Small tables with named rows and columns. After each table, cells are looked up by row and column.

rut:
	fenor	kiper	loz	punumep	zibaki	zezo	betakos
kupuno	140	175	147	100	85	149	149
rudis	158	139	113	203	183	116	126
nune	161	193	139	156	136	53	136
reg	127	134	128	170	141	200	163
nen	139	135	157	160	171	135	156

kupuno, kiper -> 175
kupuno, zibaki -> 85
kupuno, betakos -> 149
nune, zezo -> 53
rudis, zezo -> 116
kupuno, fenor -> 140
nen, fenor -> 139
nune, betakos -> 136
nune, punumep -> 156
nen, betakos -> 156
nen, loz -> 157
nen, zezo -> 135

kod =
,vinodor,ridolis,toka,vep,tob,beku,dadi,pavegis,mam
zefozo,26.055,10.617,45.065,26.255,42.998,56.070,25.319,29.258,35.319
gine,16.540,14.288,36.684,26.518,34.686,42.650,28.742,25.075,24.409
bupima,16.569,26.846,31.032,29.734,32.414,78.130,30.944,36.071,38.258
dil,22.052,13.427,46.229,33.933,37.046,62.703,36.088,49.150,23.848
mino,22.147,30.154,40.275,22.950,33.762,55.896,34.924,24.461,7.951
muv,30.192,19.299,51.168,28.677,32.331,48.863,20.331,25.967,21.482
lubo,25.424,19.475,23.524,21.035,32.214,66.302,21.105,33.682,32.699
kibel,18.563,14.866,36.089,29.542,51.122,61.601,16.050,33.087,29.528
mipebo,29.413,22.178,44.279,15.198,45.295,50.249,39.126,23.969,10.577
debada,19.560,3.723,34.152,26.767,47.747,53.933,15.678,41.552,45.483
mufideb,22.316,2.275,32.507,6.166,26.543,53.850,25.460,31.608,10.227
duzeno,21.851,13.097,46.208,9.720,30.288,43.548,35.216,29.391,28.026
riz,4.151,16.291,40.404,16.930,35.798,61.958,26.503,34.625,21.480

tob of dil: 37.046
dadi of lubo: 21.105
pavegis of bupima: 36.071
ridolis of muv: 19.299
mam of debada: 45.483
dadi of muv: 20.331
tob of bupima: 32.414
vinodor of riz: 4.151
toka of mufideb: 32.507
beku of duzeno: 43.548
toka of debada: 34.152
beku of zefozo: 56.070
vinodor of debada: 19.560
beku of debada: 53.933

folasa.tsv
	fosili	gunataf	mekid
rosala	2.0	-15.3	-44.2
bedud	61.5	-62.9	-15.2
zinu	-22.2	-35.4	-30.0
pilokod	79.9	-85.7	-18.7

pilokod, fosili: 79.9
rosala, mekid: -44.2
zinu, fosili: -22.2
pilokod, mekid: -18.7
rosala, gunataf: -15.3
zinu, gunataf: -35.4
bedud, fosili: 61.5
bedud, gunataf: -62.9
bedud, mekid: -15.2

Table lik
,fod,bam,finibe,mozo
faselu,52.7,73.8,36.5,7.4
fole,39.9,23.4,46.1,44.8
tez,27.1,59.4,70.3,28.8
disasog,46.3,73.8,46.1,23.4
goketim,33.5,81.0,70.3,18.1
zaz,84.7,52.2,60.6,55.5
fepim,46.3,59.4,41.3,34.1
gumas,33.5,23.4,55.8,55.5
zab,14.3,52.2,26.8,28.8

bam of gumas is 23.4
finibe of disasog is 46.1
finibe of tez is 70.3
mozo of disasog is 23.4
finibe of gumas is 55.8
bam of zab is 52.2
bam of fepim is 59.4
bam of faselu is 73.8
finibe of zab is 26.8
fod of gumas is 33.5
bam of zaz is 52.2
fod of faselu is 52.7
bam of goketim is 81.0
fod of goketim is 33.5
mozo of zaz is 55.5
mozo of fepim is 34.1
finibe of faselu is 36.5

dimal =
         tataf  zipud  gigupif   guf  potoka  bakepi
devud     1.38   5.12     3.54  0.97    8.55    8.45
vis       5.33   6.11     1.74  7.40    5.20    4.00
num       5.60   6.02     4.91  7.19    1.68    5.75
sopasil   2.31   3.68     3.64  2.23    5.58    2.43
folupeb   7.23   1.59     4.82  5.68    7.37    6.65
kubomok   8.24   4.24     2.63  5.51    5.43    0.74
roduv     7.46   7.33     0.84  4.30    8.04    4.42
dom       3.89   6.01     1.80  3.10    3.26    5.03
neno      6.68   7.72     7.03  2.46    6.61    4.08
tiku      7.82   6.99     6.79  4.68    4.67    4.32
tezonas   0.50   2.04     0.67  6.76    1.55    3.76
bav       7.15   4.71     3.58  4.87    7.06    5.00
mav       0.66   4.92     6.43  6.11    4.50    3.49
gede      7.58   6.71     3.27  7.45    3.47    8.69

tataf of mav = 0.66
tataf of tiku = 7.82
gigupif of kubomok = 2.63
guf of gede = 7.45
guf of tezonas = 6.76
zipud of roduv = 7.33
potoka of sopasil = 5.58
guf of num = 7.19
bakepi of neno = 4.08
tataf of roduv = 7.46
bakepi of folupeb = 6.65
gigupif of tezonas = 0.67
gigupif of bav = 3.58
tataf of num = 5.60
bakepi of kubomok = 0.74
zipud of num = 6.02
zipud of gede = 6.71
tataf of devud = 1.38
gigupif of vis = 1.74
potoka of folupeb = 7.37

zoselof
|  | zot | pami |
|---|---|---|
| sevut | 163 | 226 |
| fama | 56 | 166 |
| ropar | 232 | 62 |

zot of sevut = 163
pami of sevut = 226
pami of ropar = 62
zot of fama = 56
pami of fama = 166
zot of ropar = 232

pusulu =
         novorud  dafot  kel  tisud  devubi  taka  par  tutime  paz
vela         4.9    5.1  5.0    5.1     4.4   4.3  4.1     5.1  4.4
fere         3.9    4.8  4.7    6.4     5.5   4.4  5.2     5.1  3.6
zefav        4.9    4.5  4.6    4.6     4.8   4.6  4.5     4.6  4.9
sazanu       4.6    4.9  4.8    4.9     4.6   4.8  4.9     4.9  4.5
fug          6.3    4.2  4.7    2.6     4.2   4.9  3.7     4.0  6.6
rufuz        6.9    1.8  3.7    2.2     6.2   4.0  2.6     2.6  7.7
dip          5.1    4.9  4.9    4.3     4.5   4.9  4.6     4.8  5.1
miv          6.0    3.0  4.2    3.2     5.6   4.3  3.5     3.5  6.5
buridav      4.5    5.0  4.8    5.0     4.6   4.8  4.9     4.9  4.4
tafiri       4.8    5.3  5.1    5.3     4.3   4.2  4.1     5.2  4.2
gofim        4.9    4.8  4.8    4.8     4.7   4.6  4.5     4.8  4.8
bok          4.9    5.0  5.0    4.9     4.8   4.8  4.8     4.9  4.9

fere, tisud => 6.4
bok, novorud => 4.9
dip, tutime => 4.8
miv, par => 3.5
dip, par => 4.6
bok, paz => 4.9
gofim, tutime => 4.8
fug, paz => 6.6
dip, novorud => 5.1

